Rotation paths and how fast each direction turns (degrees a step)
Each turn is a multiple of 5 degrees from 10 to 175, or 0.
Each row of a path follows its step; steps can be skipped.

step 0: [-10,-11,9,12,-29,5,14,-20,7,11,-8,-24,30,16,-35,37,8,-12,31,34,-50,17,-8,-22,-13,-11,-51,-27,34,-12,0,-11,22,8,-3,-54,-39,21,-11,8,-36,9,3,-10,-23,-19,-5,4,-6,8,-3,71,12,-18,19,-15,-34,-16,11,31,12,-22,20,29,-5,17,-13,0,-28,-18,-37,-21,-15,5]
step 3: [-9,-18,-12,1,15,11,-16,22,-4,42,8,-48,20,28,-3,-6,8,-11,27,-5,-49,8,14,-10,10,19,-24,-57,25,-22,-54,40,27,-2,9,49,-10,-8,-27,46,10,0,6,28,-49,-26,1,0,0,-19,8,-7,-3,-6,-2,-3,-25,-25,28,-8,-16,-2,40,12,-9,5,-1,-30,38,-10,-33,-16,1,21]
step 4: [22,-30,-43,7,-6,17,-5,0,-12,-3,-9,-9,20,65,10,-9,5,19,-5,-27,-19,-40,-6,-4,49,-12,-24,-26,51,13,-10,-27,9,3,-6,-3,-22,0,-49,16,11,-3,32,-20,20,0,17,-1,23,-33,-15,8,14,10,-32,15,-4,-20,0,11,13,35,-1,-11,-30,-29,-54,-23,-25,9,-29,-52,20,-5]
step 6: [20,-17,-3,-2,28,-17,29,-4,0,-6,12,23,99,-8,-16,-1,-3,-3,-12,-8,-19,-16,2,-19,16,-48,-25,2,31,-2,-42,0,19,-8,-23,3,9,-24,-21,37,10,-7,-4,-6,17,-24,-2,-6,5,-8,13,-8,17,0,-30,-19,3,5,9,21,-32,40,-10,6,-13,-23,8,-36,-2,-66,-31,-42,2,9]
step 15: [-25,-10,-18,24,-2,-4,-19,-1,-11,4,-11,-28,12,8,2,6,53,36,-17,-14,-43,-7,22,-43,19,-43,-27,-54,8,-26,-26,19,26,-21,23,-6,-22,12,-16,23,10,-33,-11,-12,-27,-33,-2,-2,9,-17,15,-22,30,-37,1,-2,11,26,22,4,21,-31,3,-16,-15,-16,-20,-23,22,-26,-45,-51,-6,13]
step 18: [7,12,14,30,-19,-13,33,-5,0,21,29,7,51,34,39,-14,-15,6,9,12,-53,-6,16,3,-1,-17,-76,-30,29,-24,-31,23,8,15,-14,1,-9,-1,1,17,-22,43,-7,-17,13,-29,-7,-16,-8,-27,-6,25,24,-29,-32,-23,-32,4,-2,37,-22,11,-20,4,-18,-7,-17,-14,-33,-22,-17,-25,3,-14]
step 19: [22,-36,-13,-23,-3,2,-2,-22,-24,4,4,-71,29,45,-14,-10,13,-36,2,9,13,7,1,-10,3,5,-55,-10,49,-8,-16,15,1,3,5,24,-1,19,-50,32,-6,7,2,14,-22,-34,11,15,-15,-25,-14,26,-38,-9,-8,-34,-18,-17,-33,-24,-17,-1,35,-49,-27,-13,-11,-6,-10,-23,-9,13,-26,16]
step 26: [11,-47,-17,22,-25,-45,15,21,-44,0,-3,-20,-16,14,-29,-19,1,2,24,12,-41,33,-9,2,10,3,-42,-29,27,2,-63,18,26,-18,5,-20,-4,3,6,26,-30,-8,-24,11,1,-27,-4,-25,-2,-46,13,17,-17,-22,19,-23,-21,-2,-5,-7,-20,-28,7,32,5,-2,-27,3,30,-37,-44,20,-3,-24]
step 28: [4,-46,-13,21,-12,3,20,9,-35,26,22,-4,7,18,2,18,3,25,-6,12,-51,-8,-2,-3,-27,20,1,-31,12,6,-6,30,18,-6,-12,4,11,45,-36,5,-38,-17,33,-20,-7,-21,3,42,-26,2,32,57,-8,5,4,-7,-62,0,16,2,-38,-19,26,9,-35,17,-23,-9,9,-18,-25,18,6,41]
step 32: [35,10,-8,22,15,-7,27,23,-46,-5,-7,8,41,41,11,16,30,-4,10,-5,-13,-23,-16,-35,7,-24,-1,-38,16,6,-36,-27,3,8,3,18,-16,34,-14,12,-12,-3,13,9,-42,-53,-8,0,3,-47,-20,-40,15,-9,-4,25,-1,5,30,47,21,23,-2,-19,-6,8,-15,-36,-39,-43,-10,-18,2,25]
Speeds:
[-3,-1,7,-6,-5,6,5,-3,-5,7,2,-11,-2,10,-10,10,-4,7,8,-5,1,12,-4,9,5,-1,-3,-1,-6,-2,-4,-4,7,-3,4,1,1,9,1,-4,3,-10,-1,5,7,-6,4,11,-4,2,-9,1,1,-1,8,-4,-1,0,2,-6,-9,-3,5,2,5,-3,6,-4,4,1,1,10,0,-3]
155
[-8,-10,-9,3,1,-8,9,-9,-5,1,1,-5,-5,-4,1,-13,4,-4,9,6,3,1,4,1,4,7,5,-1,2,4,-3,-5,-2,-7,-4,1,8,0,1,-4,9,0,5,-8,7,1,-3,-4,9,-1,-9,7,10,9,2,-5,4,-1,2,6,1,5,9,-11,5,1,4,1,-2,-6,-2,2,-3,-2]
145
[-1,3,8,5,2,4,14,2,5,3,2,9,7,5,1,-6,-2,2,-3,6,2,1,-9,-1,-16,-3,4,4,-5,-8,-11,5,-6,-11,3,6,-3,-3,4,4,2,5,9,-4,3,0,3,1,7,-8,6,-4,-5,3,2,-8,4,2,4,-3,3,5,5,6,8,2,3,-7,2,2,-4,6,7,4]
95
[3,6,-2,1,1,-7,3,-1,-14,2,5,-7,-5,-3,4,3,-2,7,-3,-1,1,-4,2,-1,0,-6,-5,11,-6,-2,4,1,-10,-5,-2,8,-4,-4,-6,-6,-5,0,6,0,-2,6,9,10,-1,1,-5,7,1,-3,-5,-10,-4,-4,-2,-9,11,5,4,-2,-3,-15,-7,10,3,3,8,-3,4,3]
125
[11,3,6,-1,-9,-2,12,-2,-3,2,4,-1,4,5,-2,-3,-5,6,2,12,-2,-9,-3,2,4,-1,4,0,-1,5,7,9,0,8,-7,-11,0,2,-3,-6,-3,-2,2,0,0,0,10,-3,6,-9,-8,5,-3,1,0,9,-6,-5,6,6,9,-6,-3,1,-4,9,5,-7,-4,5,9,4,-3,0]
155
[7,4,-5,-5,2,12,1,-4,0,-9,4,-1,3,-4,0,10,3,0,12,9,-2,1,4,-10,-4,7,-6,2,-7,15,-4,0,0,5,5,2,-12,4,8,1,6,4,10,5,0,-2,-9,-1,1,1,0,0,1,-5,-3,0,6,-5,5,4,6,5,5,-5,-6,1,-3,1,7,6,2,6,3,-6]
35
[6,-6,2,3,-4,-5,-1,2,1,1,-8,3,-14,8,-4,3,4,0,-5,-1,6,-3,-10,7,-12,12,-8,-6,-3,4,0,0,-1,1,6,-2,-5,-2,-4,-6,-8,11,-3,3,4,-4,-8,2,2,10,0,7,0,5,5,-7,1,-6,7,5,0,4,-3,1,-7,-1,2,-6,-1,-9,8,-5,0,9]
155
